The same turns and mirrors carry the whole set onto itself and the rows of a family onto each other. Which other rows belong to the same family as each row named below? List them in the order they appear above.
These 32 rows form 4 families of 8 rows each.
rulet: [ -2  -5   1 -15  -3 -13  12  -1  -8   2  -6   1  12  -3  -6   0 -13   3
  -5   1   0 -18]
Rer: [  8   1   9 -11 -11  -8  -2 -10 -11  -2  13   5   2   5 -15  18  -7 -10
  -1  15  -8  -9]
zelu: [ -7  -3  21  -6  -4   8   8   4   4   9   6  12  -2   6  16  12  17  -5
   4  15  -2 -15]
ren: [-10  -3  19  -9  -1   6  14  -2   9   2   2  13  -4  11  14  10  14 -10
   3  13  -8 -17]
fup: [  2  -5  13 -16  -5 -12  -7  -8  -6  -5   7   4   8  10 -15  23  -6  -5
  -2  10  -8 -12]
kuvu: [  4  -3  14 -13 -16  -7  -8  -8  -6  -1   6   3   5   7 -17  19  -2  -8
  -5   8 -11 -11]
berat: [ -5  -2  18  -8  -5  -1  -2  -4  -6  -2   9  -3   3   4 -17  15   3 -10
 -10   4 -16 -15]
dat: [ -8  -7   5  -3  -2 -19  14   2  -8   2  -9  -2  14  -2  -8   6 -11  -2
   4  13 -10 -14]
miku: [  1   0  -1 -11  -5   3  15  -5   6   2 -10  16  -4  -3  12   7   9  -3
   7  -7  -5 -12]
lakip: [ -6   0  -2   1  -4  -5  10  -2   1   6  -7  14   0  -3  14   3   6  -4
  18   8 -11  -1]
sovul: [ -4  -1  -1 -10   0   3  13  -4   3   5  -2  18   3  -9  16   2   8  -6
   8  -1   4  -8]
kat: [ -5  -5  19 -13   3  -3  -4  -2  -7  -1  11   1   2  -1 -12  16   9 -12
 -14  11 -10 -13]
zat: [ -8  -7  20 -14   0  -7   1  -1  -6  -1   8  -2   1   3 -18  20   3 -10
  -7   2  -8 -18]
neben: [ -7 -12   8  -2   1 -15   8  -1   0  -1  -6   2   8   0 -17   6 -16  -5
   0  12 -12 -14]
fede: [  9  -1   7 -11  -4 -10  17   0  -8   2   4   5   8  -5 -15   6 -11   2
  -4   4   2 -22]
daz: [ -4   0  15  -8  -3  -2   5  -2 -10   0  15  -3  -6  -2 -16  14   0 -14
  -7   7  -9 -15]
Petag: [ -9  -2  14   1  -1   4   8  -2   3   6   7   8   0   7  21  13  16  -8
   1  12  -3 -15]
reva: [-12  -9  22  -7  -6   4   6  -2   3  13   7   9   3   7  16  14  14 -14
  -2  11  -6 -16]
Vub: [  3  -1  16 -11 -10   4   2  -3   3   8   5  19   4  11  17  15  11  -1
   7  19   1 -11]
tutop: [  1  -3  12 -15  -2 -13  11  -3  -2  -1  -3   4   8  -3 -16  -2 -12   4
  -2   2  -2 -20]
kibak: [  3  -6  15 -16  -9 -10 -12  -5  -6  -1   8   8   4   2 -11  22   2  -9
  -7  17  -5  -9]
Nize: [  1  -2   9  -7 -15  -2   1  -6   3   8   4  16   1   9  21  17  11  -5
   4  14   7 -13]
Gebu: [  2  -2  14 -16 -14  -1   8  -8   8   4  -1  22  -1  14  14  14   9  -7
   7  16   0 -15]
Sedu: [  0  -7  15 -14 -13   1  -1  -9   2  11   7  17   8  12  19  16   6  -9
   0  15  -2 -12]
Zelop: [ -2  -2   2   0  -4  -3  13  -5   6   0 -13  16   2   1  12  13   8  -6
  18   8 -16  -6]
gad: [ -1  -2  -3 -11   4  -6  13 -10   2   8  -8  13   4 -10  10   1  12   1
   9  -3   0 -11]
kesop: [-1  3 -3 -7 -5 -1 13 -4 -3  9 -6 17 -1 -4 13  0 10 -2  9 -3 -2 -6]
mige: [ -4  -5  14  -5  -1 -18  12  -2  -3  -2  -5   2  11  -2 -17   2 -12   1
   7  13 -11 -16]
vidi: [  0  -5   9   0  -1 -13  15   4  -3  -1   4   0   9  -4 -14   9 -14  -1
   6  17 -11 -17]
Dof: [-5 -2  2  0 -2 -5 12 -5  1  5 -7 18  8 -6 14  9  8 -9 19 13 -4 -3]
gata: [  2  -7   7 -12   0 -12  10  -7  -6   3  -7   8   9   1 -17   4 -13  -2
  -9   1  -1 -18]
kenev: [ -6  -6  -2  -2   1 -11   8  -7   7   5  -9  10   5  -9  10   6   8  -1
  19  10  -9  -5]

Which other rows belong to the same family as kenev? rulet, dat, kat, reva, kibak, Sedu, gad
Which other rows belong to the same family as neben? fup, sovul, zat, Petag, Nize, Dof, gata

The same turns and mirrors carry the whole set onto itself and the rows of a family onto each other. Which other rows belong to the same family as each row named below? List them in the order they appear above.
These 40 rows form 5 families of 8 rows each.
sez: [  6   8   0   2   8  -9   0   1  10   3 -16 -11   0]
tifu: [ -1  -9 -17   3  -8   7   9  -5  -6   8   7   6  -4]
sevu: [  2   3   3  -4 -12   1  -3  -8 -13   9   2   1  -8]
loril: [ 13   3  -8   6  -4  -8  10  -4   6  -5 -11 -11   4]
neno: [-14  -3  -3  -5  -7   6  -4  -2  -7  13   2   7  -2]
Deviz: [ -6   7  -3  -7  -9  -7  -5 -13  -8   7  -9   8   5]
lisu: [  3   0 -11   6  12  -4   8   4  17   6 -12  -8   3]
Vebul: [ 10   9   5  -1  -4 -10   6  -2   8   7 -10 -13   1]
Sadi: [ 3 -5 -7  7  9 -5  9 11 14  4 -1 -4  8]
fekov: [ -6   3   4  -3 -15  -2  -6  -2 -13   4   0  -1  -2]
Gupot: [  8  11   2  -2   4 -11   0  -5   7   4 -11 -11  -6]
Ran: [  2   5  -2   1  11  -6   4   4  16  11 -12 -10   0]
fom: [-12  -8 -12   3   0   2   9  -9  -3   7   2  13  -5]
Fezan: [-11 -10 -15   5  -9   5   7   2  -4   6   7   4   2]
meli: [ 3 10  2  8  8  0  1 11 11 15 -3  0 -1]
Det: [ -5   0 -17   0  -7  -4   0 -13  -7  -1  -8  10  10]
sako: [ -7   4   2  -2  -6  -4  -2 -14 -11   2  -5   8  -7]
Kule: [-13  -1   1  -4  -1  -2   2  -9  -3  14   0  11  -8]
riz: [-11  -5 -18  -1  -4  -1   6  -8   0  11  -2  13   8]
kofav: [ 11   3 -13   7   5  -8   6  -7   7  -6 -11  -9  -2]
lim: [ 9 15  4  9  3 -3 -5  6  3  2 -9 -4  0]
pim: [  4  -3 -17   6  10  -4  13  -1  15   6  -4  -5  -2]
Rop: [10  8 -9 16  4  0  1  7  4 -5 -8  0  4]
Molaz: [  4   2   0  -1   1  -6  13   2  16  16  -4 -10   0]
fov: [ -6  -3 -11   4  -4  -1   3 -14 -10  -5  -4  11  -3]
kud: [-14  -8 -13   1  -7   8   0  -3  -7   7   3   9   0]
Rav: [  4   3 -11  14   9   3   6  11  12   7  -2   2   3]
linam: [-10   1  -1  -3 -10   4  -7  -6 -13   4  -2   5  -2]
Ripu: [ 3  2  6  0  7 -9  3 11 13 10 -2 -6  5]
Pon: [  7  -4 -13   6   1  -4  17   1  14   5  -5  -8   4]
gafi: [ 1  4 -2 -2  9 -8  7  0 16 16 -4 -8 -6]
zad: [  8   3 -10   7   9  -7   4   0  11  -3 -16 -10   3]
bosip: [10 -1 -6  9  5 -8  4  6  6 -9 -6 -7 10]
vogo: [  9   6   7   2   3 -11  -2   6   6  -2  -7  -9   6]
Kor: [-4 -3 -3 -5 -8  5  5 -3 -4 19  8  4 -8]
Fav: [ -8  -4 -11   2 -10   6  -4  -6 -12  -2  -1   7   0]
kavir: [-13  -3   0  -4  -9   2   2   3  -4  16   7   2  -3]
lubi: [-13   2  -4  -8  -4  -5   0  -8   0  19  -3  11   4]
vipes: [  5  -3 -10   3 -13   3   2 -10 -14  -3   1   3  -4]
muze: [ -3  -4 -11   5 -14   2   0  -4 -13  -7   0   1   2]

Which other rows belong to the same family as pim? fekov, Gupot, Fezan, kofav, gafi, kavir, muze
Which other rows belong to the same family as Rav? Deviz, meli, Det, riz, lim, Rop, lubi
Which other rows belong to the same family as Sadi? fom, sako, Kule, fov, Ripu, bosip, vogo
Which other rows belong to the same family as Fav? sez, neno, lisu, Ran, kud, linam, zad

The same turns and mirrors carry the whole set onto itself and the rows of a family onto each other. Which other rows belong to the same family as each row named below? List them in the order they appear above.
These 18 rows form 3 families of 6 rows each.
P: [ -7   3  -4   3  11  -9   6 -10 -10   0]
U: [14 -1  2  2  1 16 -6  1  5 -3]
E: [  3  18  -5   7  -2 -11  -3   1   5   1]
W: [11 12  3  1 -3  6 -5  8 13  0]
S: [ 0 17  7 -3  3 -6  2  8 12  3]
Y: [ 7 15  4 -2 -9 -2 -3  8 10  1]
V: [-6 -4  7 -6 16  2  9 -6 -4 -1]
J: [14  3  1  1 -9 11 -6  3  4 -2]
X: [-10   3   9  -9   7  -7  11  -3  -5   1]
H: [10 -8  2 -1 -1 14 -2 -5 -6 -4]
N: [-9  9  9 -7 12 -7  9  1  4  2]
B: [ -5  15   8  -6  -1 -11   6   5   5   3]
T: [ 11  -1 -10  10   0   6  -6  -8  -5  -3]
A: [ -2  -9   6  -6   7   5   7  -8 -10  -2]
M: [12 11 -9 10 -5  0 -7 -1  4 -1]
D: [ 6 -9  4 -2 10 14  1 -5 -4 -3]
Z: [ -7  14  -3   3   6 -16   5  -4  -1   2]
C: [  2  -5  -7   6   8   2   1 -12 -12  -3]

Which other rows belong to the same family as Y? J, X, H, B, A
Which other rows belong to the same family as N? U, W, S, V, D

